(in the rows, 128 means zero)
which system made each run
sised, seq 1 (11 x 20)
[[158 155 110 132  92 183 162  80 104 111  84  61  95 173 123 115 147 141
   98 127]
 [116  77 194 135 156  80 167 105 142 165 151 165 185  94 104  95 128  97
  125 130]
 [105 197  70 137 116 124  97 185 129 123 187 154  80 148 143 169 160 152
  112 110]
 [123 125 131 132 107 161 144  69 101  92  74  91 145 134 160  78  96 129
  192 181]
 [177  73 168 110 192  83  98 157 189 170 150 123 130 103  91 156 137 148
  110 132]
 [ 90 190  94 153  59 164 138 102 106 133 129 112  98 178 136 139 138 135
   50  84]
 [112  84 162 137 131 104 190 116  92 143 111 175 163  67 127  88 130  90
  214 172]
 [162 161 103 130 181 111  68 196 169  70 204 103 105 145 120 173 139 162
  114 124]
 [ 97 130 115 102  93 175 134  28 112 147  54 108 111 187 165  65  93 151
  115 120]
 [176  88 185 127 129  80 142 170 162 202 130 158 189  54  91 166 186 100
  146 157]
 [ 53 193  74 187 106 140 103 163 111  59 180  92  76 156 130 171  85 134
   59 103]]
Kitop, seq 2 (11 x 20)
[[188 149 117 118 149 131 129 136 136  89 155 124 153 162 135 117 166 139
  155 163]
 [114  99 159 122 142 100 132  83 161 176 131 113 171 126 118  92 106 122
  111 126]
 [129 159  96 138  93 118 140 150 128 147 117 123  76 122 167 119 127 167
  125 181]
 [151  98 168 175 137 133 112 104 113  83 173 113 133 127 101 128 121 107
  157 144]
 [114 114 111  82 182 113 150 119 148 174 129 151  90 147 113 110 145 156
  113 102]
 [161 190 119 135  94 123 138 136 136  99 151 106 180 141 161 107 162 129
  136 160]
 [ 84  74 155 143 139 105 111  98 137 159 118 133 139  98 126 110  67 118
  148 142]
 [160 143  76 125 133 144 139 158 123 123 117 118  54 164 136 142 134 171
  108 160]
 [170 117 192 149 124 133 132  82 120 111 163 109 171 125  95 109 170  93
  147 104]
 [ 72 137 112  91 160  86 136 155 164 190 130 169 114 109 139 123 124 158
  113 123]
 [135 173  93 162  94 151 133 126 107  55 138  95 154 165 156 112 114 125
  140 181]]
bezem, seq 3 (11 x 20)
[[114  92 160 160 140 115 121 114 142 138 127 120 129  97 107 142 115 130
  175 196]
 [143 134 103 134 164 102 150 136 146 141 169  95  73 137 115 108 124 165
  106 147]
 [149 138 185 150 114 123 142  95 121  97 173 151 143 145 130  98 172 122
  125 126]
 [ 66 138 141 107 165 103 125 129 166 143 131 150 157 109 126 138 131 144
  151 154]
 [156 138  95 140 113 118 132 123 137 122 126  87 132 153 164  86  87 151
  114 183]
 [165  85 190 150 127 128 128  95 119 142 127 121 111  94 102 123 148 116
  169 139]
 [ 97 149 119 118 167 105 131 154 167 141 158 137  91 142 112 158 148 167
   87 129]
 [120 153 128 165  97 125 158  99 101  88 165 135 162 162 150  84 126 110
  114 146]
 [122 107 149  97 165 111 119 137 144 149 117 141 151  78 127 121 131 127
  207 145]
 [154 128 106 117 144 124 102 125 170 130 116  80 106 171 141 122  94 174
   69 146]
 [132 109 184 176  72 141 169  76  91 144 125 148 116 121 111 116 167 107
  130 141]]
bezem, seq 4 (11 x 20)
[[123 139 123 121  91 145 175  92 125 173  64  89  66 142 141 102 123 166
   61 125]
 [164 121 152 190  80 134 123 174  94 114 156 174 137 104 107 191 177  94
  147 161]
 [ 42 142  85 115 200 107 115 138 135 118 183 108 115 115  98 123  84 121
  134  65]
 [197 155 116  77 113 145 161 115 108  90  96 153 142 174 197  50 147 148
  129 123]
 [130  72 189 130 128 141  72 102 167 164  86 129 203 113  85 197 139 103
  153 151]
 [ 73 160  61 142 102 106 160 151 136 191 114  80  49 109 138 122  82 163
   61 135]
 [205 124 156 184  85 152 126 147  56  41 172 157 111 126 139 122 162  95
  170 134]
 [ 56 100 137  69 246 116 114 118 165 140 145 151 143 122  70 155 131 127
  156  63]
 [161 193  70  93  74 132 159 119 144 140 100 119 162 202 202  68 129 162
   51 149]
 [138  74 212 185  65 141  84 104 107 138  97 125 184  51 112 166 126  72
  203 163]
 [ 84 125  58 102 201 102 125 193 156 164 126 100   4 106 110 155  77 188
  101 118]]
sised, seq 5 (11 x 20)
[[ 95 150 102 116 151 126 120 135 147 120 131 174 170 152 135 151 154 142
  186 203]
 [156 133  73 132 129 117  90 145 159 146 119  49 129 135 144 121  70 149
  126 172]
 [155  93 186 141  95 127 126  91 125 172  98  94  77  87 124 106 121 136
  104  90]
 [103 133 179 155 129 135 177 130 115 112 149 171 121 129  82 171 191 112
   99 115]
 [ 85 159  60 135 150 123 163 134 105  99 171 155 149 171 139 103 115 118
  143 157]
 [175 136 110  92 138 111  83 127 148 144 135 105 137 112 171  75 116 148
  190 143]
 [130 130 179 122 113 140  69 108 178 136  93  86 116 120 127 172 132 165
   96 124]
 [ 98  96 128 163  99 137 187 116 104 168  89 149 107 134  94 156 126 113
   75 149]
 [151 137 111 157 136 105 177 158  89 112 199 134 141 105 103 101 146  83
  149 116]
 [100 169 129  97 166 127  95 116 139  68 163 134 109 144 170  87 122 163
  158  98]
 [151 117 134  91 121 147  92  97 163 159  65 144 147 162 153 137 148 166
  146 178]]
dipet, seq 6 (11 x 20)
[[161 151 135  84 147 152 135 120 121  87  98  81 143 111 135 103 147 123
  171  94]
 [143  86 143 111 131 137  82 140 161 140  73 146 147 144 131 181 114 139
  103 145]
 [ 88 148  92 164  70 147 139 117  94 152 116 119  90 132 131 136 114 123
  107 126]
 [143 127 161 145 139 121 151 160  99  81 154 136 125  81 113 136 148  99
  153 102]
 [111 128 102  90 179 126  89 135 156 128 151 151 140 163 121 140 123 138
  121  88]
 [135 150 102 101  99 161 146  92 114 139  80 106 158 150 143 107 139 122
  147 135]
 [145  90 156 152 113 118 119 160 134 126  91 114 140  81 125 163  93 116
  125 158]
 [103 142 115 153 113 131 101 129 119 117 160 130  65 147 133 137 112 147
   86  91]
 [137 139 143 117 134 146 160 114  99 117 141 157 128 124 111 118 191 108
  175 103]
 [109 121 100  99 176 112 122 161 165 141 120 131 188 129 116 156 114 122
  124 142]
 [131 145 107 127  81 147 114 102 118 119 103  94 136 152 173  87  85 133
  101 114]]
raz, seq 7 (11 x 20)
[[103 149 157 114 137 118 123  95 178 163 132  91 141 131 105 137 155 151
   89 115]
 [ 81 155 116 153  94 118 180 126 114 136 124 154 136 129 147 116 130 132
  132 192]
 [153 102 101 134 163 114 101 150 111 114 173 136 117 115 127 112  98 119
  190 138]
 [166 133 140  98 159 142 112  94 152 105 134  95 115 172 126 106 139 157
   92  84]
 [129 141 163 125  85 124 158 104 145 182 102 147 160 117 125 133 187 127
  122 155]
 [ 71 129 100 155 143  93 127 155 138 143 151 111 127  89 122 139  81 126
  151 173]
 [150 139 103 137 133 143 121 123  95  60 160 138  90 173 161  87 109 142
  130 118]
 [186 100 170  94 150 137 120 103 139 153 123 148 151 132 102 128 190 118
  152  95]
 [ 86 154 118 120 134 106 149 130 180 177 106  76 149 118 113 145 118 144
   74 147]
 [102 154 111 169  68 125 140 132  89 106 133 154 119 123 181  99 104 126
  157 180]
 [156  78 145 120 196 127  85 136 121  96 165 147 102 117 105 131 123 124
  187 107]]
zude, seq 8 (11 x 20)
[[151 100 107 151 121  95 143 152 112 158 157 160 131 119 136 101 111 113
  134 159]
 [119 158 129 119 157 124 114 118 143 119 171  96  96 122 118 120 152 153
  155 112]
 [122 129 145  97 142 138 157 107 138 115  89 161 147 158 144 116 149 147
  112 145]
 [142 122 111 152 105 109 121 136 139 173 146 124 170 121 117 139 131 108
  139 169]
 [101 154 121 132 143 113 137 131 134 108 143  85  95 110 140 104 100 151
  117 124]
 [154 109 145 124 132 131 151 124 109 110 125 179 105 145 139 111 154 138
  142 142]
 [118 136 131 124 147 124 114 113 153 155 156 116 165 131  88 152 162 113
  139 123]
 [101 155 105 108 116 120 150 128 138 135 101 111 139 132 163 100  98 144
   96 132]
 [170 111 134 157 109 117 116 146 110 115 143 144 121 113 145 118 122 125
  167 172]
 [100 126 146 125 175 125 121 112 155 123 152 107 100 133  87 150 141 148
  122 113]
 [131 137 120 108 106 140 178 110 117 148  98 153 140 156 140 102 152 128
   97 123]]
dipet, seq 9 (11 x 20)
[[ 89 143 105 147 148 110 112 139 145  88 129  60 106 107 152 112  46 158
  134 168]
 [206  92 170 142 113 148 131  92  98  99 134 150  78 167 138  89 148 139
   99 102]
 [121 125 132 124 144 113 131 136 153 215 143 140 122 100  71 180 197 129
  162 147]
 [ 46 198 110 124 129 111 168 137 149  88 133 120 175 148 156 118 110 140
   75 140]
 [182  84 147 135 101 118 108 119  83 113 134 162 149 107 179  53  86 100
  179 117]
 [158  98 108 127 193 133  85 129 163 142 134  68  75 137  79 171 125 168
  155 167]
 [110 164 153 122  91 149 189  87 133 145 104 131 126 174 119 125 181 140
   29 100]
 [111 133 145 144  81  87 131 177 111 163 143 185 169  45 160 127 139  95
  191 154]
 [ 84 128  90 143 202 120  89 134 145  51 178  95 116 165 127 126  51 149
  133 147]
 [219  97 135  91 124 161 162  64  98 154 101 127 107 177 125  57 164 124
  113  72]
 [141 137 149 127 111 111 110 172 184 197  97 105 156  64  98 214 181 138
  154 195]]
raz, seq 10 (11 x 20)
[[135 137 169 118 150 128 147 123 151 114 126 124 123 134 107 147 172 148
   98 123]
 [105 131 110 149 102 110 157 121 123 176 138 141 159 129 118 119 126 107
  111 145]
 [109 142  97 115 143 126 119 144 117 110 129 119 119 108 152 106 101 135
  177 139]
 [171 119 148 128 141 136  95 126 140  86 142 131 132 160 135 133 132 143
  116 126]
 [130 105 146 124 117 135 141  86 134 181 105 129 123 138 107 126 149 128
  114 123]
 [103 160 114 134 123 106 158 156 133 142 132 109 120  86 128 135 134 133
  132 149]
 [115 131 121 148 127 119 111 130 113  88 165 146 143 140 148 106  98 117
  134 124]
 [153 109 125  93 161 150 113 109 129 126 112 148 116 158 124 128 148 141
  146 116]
 [154 135 134 131 116 124 139 131 156 156 113  82 149 121 106 144 149 129
   99 142]
 [ 84 133 137 149  94 110 140 120 121 144 123 137 120  98 153 105  99 132
  127 140]
 [120 137 114 132 152 131 109 150 112  90 163 158  99 131 128 143 136 137
  165 131]]
Kitop, seq 11 (11 x 20)
[[161 111 119 113 124 102 164 146 137 155 117 135 201 126 139  99 112 101
  106 139]
 [109 143 104 152  84 124  82 124 132 160 129  92 100 111 155 120  85 143
  121 127]
 [130 115 169 146 136 150 130 119 114  78 109 132  77 119 121 153 142 148
  146 149]
 [150 104 127 119 161 121 151 134 126 145 158 165 145 152  91 136 163 108
  112 108]
 [103 184  98 106 121 119 139 125 142 149 145  97 162 123 142  98 138 127
  127 107]
 [115 120 144 132 111 123 110 132 125  98 100 138 135 103 176 109  83 137
  155 160]
 [154  81 112 142 137 145 103 121 126 136 112 130  97 164 108 160 112 137
  115 148]
 [154 144 145 126 126 135 165 113 128 145 137  97 116 125  93 131 181 123
  110 102]
 [ 99 151 149 128 122  95 134 147 131 131 166 164 146  91 148 109 141 122
  137 109]
 [ 80 135  85 127 143 139 106 125 125 102 127 138 137 157 147 127  84 135
  146 154]
 [180  93 124 110 136 156 131 109 117 127  79 100 129 142 123 121 116 124
  144 139]]
zude, seq 12 (11 x 20)
[[135 134 126 121 145 140  80  91 115  95 187 148 126 170 143  85 126 125
  150  69]
 [118 123 131  68 141 152 113 119 155 161  49 140 138 119 134 158 157 151
  170 140]
 [163 134 121 165  96 122 124 147 149 116 126  80 181 146 123 154 107 113
   64 165]
 [ 84  98 150 166 109 109 138 104  96 146 138 136  71  87 138  89  73 127
  134 121]
 [160 150 118 111 153 143 154 172 105  99 143 152  80 120 107 158 197 134
  149 101]
 [105 131 132 102 151 140 101  76 147 114 141 139 203 186 121 113 127 111
  113  87]
 [127 125  91 104  92 122 117 150 140 197  60 123 135  94 167 130 100 139
  147 166]
 [173 136 148 185 118 124 108 153 127  59 166  69 115 120 128 142 108 131
  110 158]
 [ 72  79 170 131 157 130 156  80 109 144 122 181  63 133 105 117 120 139
  119  99]
 [166 167  89 103 111 143 163 161 110 157 131 138 160 133 104 149 209  99
  135 105]
 [ 88 143 128 116 135 110  79 114 152  94 147 105 205 128 161  94  67 115
  129 104]]

runs to name
seq 13 (2 x 20)
[[ 58 190  88 156 107 119  91 144 145 122 173  88 134 122 132 155 100 134
  109 119]
 [108 104 150 120 136 164 162 100  79  70  69 145  98 120 145 102 106 128
  173 135]]
  Kitop
seq 14 (2 x 20)
[[156 129  81 125 149 129 149 149 127 151 171 148 209 168  78 156 171  80
  127 134]
 [ 91 153 103  96 130 105  99 102 157 162 128  74 150 115 169  60  67 143
  129  97]]
  zude
seq 15 (2 x 20)
[[153 172  82 110 143 125 127 177 132 104 152 139 125 141 150 132 161 149
  157 155]
 [124 120 134 127 119 140  84  80 145 113 104  84 152 146 152 100  78 139
  138 145]]
  sised
seq 16 (2 x 20)
[[126  80 167 112 155 133 121 104 118 137 115 169 107 109 118 122 135 126
  177 118]
 [135 155  97 126 151 119 139 158 155 132 152  88 116 143 100 157 144 142
   79 123]]
  raz
seq 17 (2 x 20)
[[ 88  85 140 152 139  89  94 134 152 152 141 135  65 113 142 121  51 163
   73 123]
 [164 178 116 143 100 154 157 105  87 106 173 143  67 163 136  94 203 146
  157 131]]
  dipet
seq 18 (2 x 20)
[[159 117  81 120 137 127 114 144 111 120 151 130 126 155 141  99  95 119
  115 101]
 [131 134 153  91 123 140 108 107 130 135 105 127 141 110 141 111 146 125
  154  84]]
  sised
seq 19 (2 x 20)
[[121 149 111 133 122  96 161 168 114 138 167 148 173  98 129 110 139  93
  136 116]
 [114 152 117 128 129 134  78 146 119  75 145 131  99 123 170 121 100 149
  169 123]]
  sised
seq 20 (2 x 20)
[[171 106 103 136 106 111 110 134 141 173 135 126 185 141 134 119 111 107
  117 152]
 [ 94 146 131 137 114 122 103 140 124 142 138  98  99  77 124 141 108 125
  129  79]]
  sised
seq 21 (2 x 20)
[[178  95 110 132 156 169  93 134  97 102 126 109  90 129  92 164 142 116
  205 132]
 [124 126 135  92 178 125 166 120 150 139 132 108 125 151  85 134 149 130
   50  49]]
  bezem
seq 22 (2 x 20)
[[136 133 121 169  94 148 114 147  87  75 147 122 138 129 120 154 112  88
  125 111]
 [106 100 122  87 192 132 145 124 114 109 114 147 110 125 123 102 105 131
  160  97]]
  sised
seq 23 (2 x 20)
[[102 176 149 151  97 140 109  89 131  86 153 100 144 142 147 111 136 138
  138 134]
 [113  74 139 114 158 120 141 128 126 152  92 171 116 111 122 130 112 131
  166 166]]
  Kitop
seq 24 (2 x 20)
[[116 152 111  99 123 150 139 123 134 171  84 111  82 121 119 149 164 154
  141 122]
 [122 141 153 168 103 106 145 158 125  98 150 107 165  93 123 142 119 100
  111 149]]
  raz
seq 25 (2 x 20)
[[124 144 127 100 140 107 122 149 141 105 133 144 165 128 163 101 109 131
  104 102]
 [110 127 113 130  93 148  97 101 128 143  91 131 138 150 153 133 107 136
  136 155]]
  Kitop
seq 26 (2 x 20)
[[ 99 140 153 127 111  98 108 140 144 130 128 113 135  82 166 104  86 133
  104  93]
 [140 107 142 137 106 153 115 136 100 119  99 171  71 125 128 164 151 138
  152 138]]
  sised
seq 27 (2 x 20)
[[ 98  89  99 114 157 144 148 123  79 103 102 168  70 151 137 103  68 126
  103  75]
 [216 116 126 106 110 160  86 132 110 154 129 139 137 130 114 146 187 105
  177  87]]
  zude
seq 28 (2 x 20)
[[120 125 122 106 139 144 134  91 133 115 100 150 157 175 149 103 125 140
  137 158]
 [148 121 113 123 126 103  98 148 159 186 134 113 163 112 120 144 126 121
  135 140]]
  sised
seq 29 (2 x 20)
[[118 105 106  96 173 119 108 144 130 186 150 155 117 109  88 150 149 117
  165  77]
 [133 194 108 109 105 145 118 127 144  90 125  96 141 168 163 114 130 152
   68  98]]
  bezem
seq 30 (2 x 20)
[[135 135 144 149 100 139  89 137 116 113 138 109 149  98 122 153 130 100
  155 107]
 [ 96 118 111 100 159 127 138 144 123 119 104 138  88 119 134 124  95 144
  113  95]]
  bezem
seq 31 (2 x 20)
[[ 90 168 142 119 139 112 146 131 143  80 114  84 145  88 165  98  96 148
  155 160]
 [157  91 120 144 153 113 134 154 129 121 135 180  85 154 133 134 122 157
  118 185]]
  zude
seq 32 (2 x 20)
[[208  98 160 138 102 127  99  89 147 144 127  78 155 146 132  93 110 125
   89 121]
 [ 79 146 172 116 105 122 138 105 147 183 100 146  77  89 141 129 162 169
  132 131]]
  raz
seq 33 (2 x 20)
[[118 113 182 153 129 140 197  46 111  97 126 115 143 165 114  72 135 116
   96 137]
 [143 133 100  88 147  85 152 176 143 205 141 188 117  94 140 117 169 145
  160 143]]
  raz
seq 34 (2 x 20)
[[125 127 100 136 126 127  93 150 115  95 145 140 140 137 156 120  80 116
  133 118]
 [138 109 127  95 146 152 134  96 116 131  88 118 118 135 124 107 130 129
  162 114]]
  bezem
seq 35 (2 x 20)
[[147 175 110  64 152 148 113 129 139  90 102 104 128 135 165 104 149 162
  169 116]
 [153  85 174 132 115 116 106 115 161 130  98 146 199 137 143 133 106 118
  102 159]]
  Kitop
seq 36 (2 x 20)
[[197 156 108 108 108 132 162 165 122 168 120 103  83 119 120 132 186 141
   90  91]
 [ 73 133 189 169  96 132 135  78 104  73 147 142 182 128 133 107 112  92
  125 115]]
  sised
seq 37 (2 x 20)
[[177  98 133 130 116 124  81 163  98 119 135 100 114  57 138 110  82  96
  171  66]
 [ 89 153 171  96 140 147  94 121 154  85 112 141 103 152 136 161 139 163
   64  58]]
  raz
seq 38 (2 x 20)
[[130 108 146 154 119 114 145  92 135 179 141 104  81 122 108 110 130 145
  104 137]
 [ 96 175 131 135 124 107 173 136 114 129 168 136 112  98 132 104 163 128
  143 118]]
  raz
